(in the rows, 128 means zero)
Turns in one plane each, and the order they were made in; the first pair answered:
Z (before |-> after):
[146 138  42 112 111 144 136 178 109 149 151 148 183 124 136 133 118 103] |-> [ 85 127  87  83 130 129 149 200 112 179 159 150  92 128 136 122 124 136]
[108 125 123 168 143 144 103 106 121 102 109 109 157 119 102 161 200 136] |-> [ 90 120 128 149 138 139 108 134 127 107 108 123 150 115  93 162 205 113]
[137 117 122 111 106 113 138 158 153 142 150 162 139 148 115 125 100 109] |-> [124 115 143 111 118 107 141 142 149 149 154 149 104 152 126 117  99 149]
[166 136 107 120  97 141 147 113 129 136 120 121 156 110 167  98  65 125] |-> [135 128 115  90  95 136 153 156 139 148 118 141 140 106 153 101  76  92]
W (before |-> after):
[184 139 146 174 140  81 118  76 176  77 132 148 169 169  82 137 128 124] |-> [160 152  49 157 146 105 112 126 164 118 157 162 185 179  94 156 131 143]
[113  73 104 124 126 127 117 118 113 151 125 116 133 135 155 111 144 128] |-> [117  70 128 128 126 125 121 107 116 142 118 109 130 129 151 106 144 123]
[155 132 119 152 140 135 121 103  97  99 108 101 160 111 143 141 134 143] |-> [167 133 144 161 140 106 122  92 118 108 121 109 142 142 130 135 126 160]
S (before |-> after):
[146 129 142 164 110 128 123  38 111 111 122 100 101 166 163 127  83 189] |-> [151 132 107 109  69 123 157 121 132 148 126 147 126 156 175 118  26 101]
[158 113 148 149 140  90 117 120 149 139 134 123 138 192  66 104 153 155] |-> [186 122 138 153 138 118 137  92 121 143 128  91 131 161 127  85 101 189]
[ 75 126 132 108 145 146 121 150 104 128 124 114 105  98 130 130 164 130] |-> [ 80 127 128 108 143 151 127 147  97 132 122 110 105  89 143 126 148 135]
N (before |-> after):
[ 96 125  73  92 120 128 103 161 129 135 124 142 124 117 125 133 137 107] |-> [ 90 121 108  99 123 103  99 147 151 137 130 148  99 143 101 130 148 119]
[172 113 133 157 164 117 137  76 127 108 128 109 157 109 151 118 104 143] |-> [154 115 113 132 162 125 153 103 118 136 137 112 134 101 178 112  79 154]
[179 133  91  96  84 126 166 183 140 147 118 157 167 112 155 111  42  51] |-> [153 120 166  95  99  70 170 176 182 167 137 176  92 170 113 103  53  87]
[113 131 108 126  99 152 137 137 122 133 121 120 115 142 134 125 134 146] |-> [113 129 128 134 100 138 133 125 131 128 124 122 110 158 117 125 147 148]
Now pairs of rows:
(2 to 3 turns a pair)
[111 110 170 136 159 125 114 103 110  92  82 129 147 120  81 131 181  68] |-> [131 106 217 126 148 107 149  87 120 109  83 122 109 120 113  97 118  80]	N then W
[100 145  88 124 145 135 120 158 129 159 143 145 129 135 119 144 136 163] |-> [130 148 101 141 145 144 128 117 113 146 134 117 131 124 150 128 108 186]	S then N then S
[154 157 124 174 128 136 145 132  87 120 114 132 166 113 124 144 135 126] |-> [157 157 145 181 130 108 147 121 110 133 129 145 147 148 109 138 128 148]	N then N then Z
[139 117 137 114 121 134 147 124 128 128 130 146 114 111 151 114  99 117] |-> [116 112 157 115 130 123 135 124 137 123 130 150  97 124 122 123 137 121]	S then N then Z
[128 115 124 161 127 170 126 139  92 101  81 126 145  72 159 161 146 145] |-> [117 123  74 159 131 162 124 167 101 140 115 143 142 105 152 172 138 173]	W then W then W
[112 136  85  85 117 109 137 203 153 155 129 169 129 131 109 130 115 107] |-> [ 88 139  54 104 148 147 119 180 111 145 125 131 125 110 132 141 150 164]	S then N then N
[ 77 128  74 110 139 164 122 162 109 143 131 128 122 105 143 141 158 143] |-> [130 123 180 148 133  99 126  84 152 124 131 124  91 155 119 115 134 172]	W then Z then W
[164 144 178 137 130 154 165 101  96 112 110 106  67 113 175  82 102 138] |-> [177 146 137 128  98 141 147 157 130 103 109 165 150 131 115 110 130  28]	Z then S
[153 135 120 154 109 127 129  90 120  75 110 124 135 126 120 116 174 127] |-> [175 137 127 149  98 107 151  91 136 100 123 134 118 145 139  98 119 140]	S then W
[150 128 130 124 112 156 122 147 124 112 118 130 168 106 122  68 127 114] |-> [143 130 141 120 122 145 137 142 125 140 134 123 123 123 139  56 103 164]	N then Z
[ 66 134 143  79 130 127 155 168 125 172 138 125  73 125 154  99  90 184] |-> [ 80 139 101  75 122 158 155 178 104 163 129 116 108  95 179 102  82 166]	N then N then N
[102 123 137 126 133 127 111 148 119 117 123 135 128 112 134 129 161 105] |-> [114 127 134 142 141 134 108 117 108 112 125 116 129 111 149 127 157 138]	N then S then Z
[106  95 103 165 144 162 100 129 123  95 110 126 122 125 109 150 193 112] |-> [ 90  97 109 145 151 164 129 131 112 135 124 113  61 120 158 126 141 167]	N then N then S
[146 114 166 137 153 130 117 109 117 147 162 129 103 145  58 129 166 203] |-> [172 120 146 154 152 157 106  89  95 116 144 109 148 116  71 134 175 188]	Z then Z then S
[151 140 112 106 125 150 126 150 145 120 129 133 174 100 161 143 139 112] |-> [147 130 161 123 131 124 113 127 164 101 124 137 163 121 124 149 171 112]	S then W
[129 112 119 115 142 145 132 111  85 123 122 102 131 129 135 110 139 116] |-> [117 111 123 104 140 143 134 124  88 128 122 105 123 128 130 109 143 106]	Z then Z
[110 106 135  92 108 130 152 163 117 109 131 177 127 137  85 197 124 106] |-> [123 106 153 102 106 118 150 147 126 102 130 179 128 147  77 193 126 106]	N then W then W
[151 133 131  98 106 138 138 159 131 155 110 146 122 106 170 122  82  85] |-> [169 140 127 125 121 138 133 117 125 160 124 125 113 124 183 118  72 154]	Z then Z then W
[120 117 137 146 144 104 128 103 151 138 150 137  90 169 104 135 161 167] |-> [ 80 110 139 118 151 125 131 135 131 132 132 135  75 130 110 137 181 139]	N then Z then Z
[114 108 171 127 145 124 105 111 100  89  89 108 102 141 128 110 137 164] |-> [132 114 120  97 118 151 122 158  89 101  81 123 149 107 158 108  98 105]	N then S
[123 137  80 150 136 151 105 121 108 115 123 119 144 123 121 150 159 129] |-> [ 87 128 108 130 146 145 112 135 112 134 126 119  94 126 119 147 163 145]	Z then Z
[169 125  94 115 130 136 141 143 106 121 117 141 159 122 121 127  86 106] |-> [137 120  83  99 140 137 137 171 107 131 121 151 146 122 110 138 107  99]	S then W then N
[131 129 149 112 113 133 155 125 136 115  96 133 104 111 129 101 110  90] |-> [126 127 158 123 119 127 142 118 143 104  95 139 109 122 103 111 139  88]	N then N then S
[121 128 101 154 141 103 119 102 145 162 161 126  90 189 112 127 105 216] |-> [ 81 130  28 119 139 179 110 160  93 146 132 114 140 104 140 149 136 146]	W then Z
[127 121 212 138 124 106 103 118 136 133 113 130  93 116 131 102  94 120] |-> [154 134 166 160 119  91  93 113 156 151 143 149 120 163 118 112  85 148]	N then W
[140 141 119 133 134 114 128 123 130 146 145 121 115 147 142 115 118 159] |-> [130 136 122 113 119 129 130 150 124 128 121 133 142 112 133 120 129  87]	Z then Z then W
[144 117 155 116  99 156 108 155 140 109  99 125 101  86 104 120 143  98] |-> [132 112 167 120 112 151 106 143 138 113 103 116  76  95 102 121 152 129]	N then N then S
[ 75 111 124  93 139 133 139 173 135 144 135 146  84 118 116 134 131 135] |-> [108 117  89 101 119 141 131 178 136 126 126 158 151 114 109 145 129  86]	Z then Z then Z
[118 117 146 141 131  95 133 112 182 133 135 135  92 140  95 116 151 118] |-> [145 133  55 153 129 134 132 115 154 143 150 123 143 130 136 121 123 139]	S then W then Z
[163 129  84 118 134 121 146 102 125 163 158 134 118 112 170  98  83 146] |-> [182 132  75 150 134 109 117  77 134 137 161 141 161 138 131 118 119 143]	N then N then W
[109 145  81 152 112 169 138 136  95 136 101 104 170 142 161 147 102 126] |-> [ 67 126 160 146 122 143 125 134 112 109  83 111 133 142 110 151 162  93]	Z then S then W
[135 112  74 175 141 149 103  93 109 105 120  96 177 136 123 166 179 169] |-> [100 105  61  95 114 156 144 195 115 149 115 133 156  98 151 150 126  84]	S then Z
[114 113 121 145 130 106 115 110 147 167 178 105  96 189  93 145 150 201] |-> [126 116  71  95  89 154 134 185 127 156 144 126 176 110 119 143 121  57]	N then S then Z
[157 112 164 115 161 177 146 127 112  86 122 101 149  95 137 159 128 109] |-> [167 119 130 110 151 182 155 143 111 107 134 108 155  99 153 155  99 112]	N then Z then Z
[103 109 157 127 210 132 104 112  96 151 128  89  97  68 141 116 146 137] |-> [168 118 168 168 195 102  98  63 121 141 141  98 131 114 125 114 126 152]	Z then W
[177 137  83 122 138 142 115 137 114 155 143 106 204 119 154 122  95 121] |-> [107 122 108 114 162 140  82 162 117 138 132 118 183 118  95 150 188 102]	Z then S then N
[112 122 134 116 129 129 130 144 132 120 132 126 135 112 103 146 145  95] |-> [110 126 119 117 130 126 128 152 134 131 142 133 135 121 101 149 143 104]	W then W then W
[162 129  89 148 119 144 117 134 110 124 125 130 161 135 139 122 114 139] |-> [108 116 126 116 134 128 129 165 116 148 128 133  87 135 135 116 122 155]	Z then Z
[110 157 154 165 134 168 151  83 134 104 120  89  90 126 109 122 147 211] |-> [ 75 152 119  99 103 169 164 197 155 128 116 148 120 109  81 137 149  86]	Z then Z then N
[151 123 175 156 144  99 114  88 139 110 127 118 114 161 110 127 138 158] |-> [168 135  89 119 112 131 139 152 129 150 141 140 156 140 153 123  74 115]	S then W then Z
[173 140 162 129 132 107 147  81 138 128 164 113 139 129 144  88  72 122] |-> [124 139 127  83 130 108 153 161 146 166 179 149 123 129 128 101  85  89]	Z then Z then W
[140 165 115 124 152  84 128 137 137  98 117 141 173  99 155 148 195  88] |-> [171 162 159 125 139  69 149 111 147  99 112 134 151  98 178 122 147  92]	W then N then W
[110 126 143 118 135 125 122 122 159 152 147 122  74 150 118 106 124 180] |-> [142 136  75 125 123 181 117 123 120 123 125 101 155  96 152 115 120 139]	N then N
[133 117 112 184 128 146  91 108 105 114 149 157 167 118 146 137 149 134] |-> [109 119 117 147 128 133 123 146 112 165 169 169 109 123 174 120 101 153]	S then N
[177 137 164 152 103 121 133 109 144 105 129 139 161 130 135 122  93 113] |-> [112 128 166 126 117 107 122 162 159 122 138 167 126 146  89 141 145  99]	N then Z then S
[165  99 155  93 103 102 159  68 107 140 148 133 125  86 133  80  99 169] |-> [141  92 144  75  95  75 147 122 143 154 159 183 138 118  74 102 137 118]	Z then N then S
[ 89 136  78 110 138 149 121 160 101 150 136 144 109 119 141 133 130 133] |-> [ 90 123 157 103 130 133 131 143 111 123 109 138  85 102 130 118 133  95]	W then S then N
[112 121  87 154 130 135 138 127 108 146 118  95 135  92 127 140 146 154] |-> [137 118 153 158 114  84 153 109 148 150 124 114 108 128 108 121 113 146]	S then W then W
[126 130  85 123 122 139 110 131  78 146 147 152 159 120 126 138 156 150] |-> [113 128  97 123 131 140 110 126  75 144 146 147 140 118 125 138 165 164]	Z then S then Z
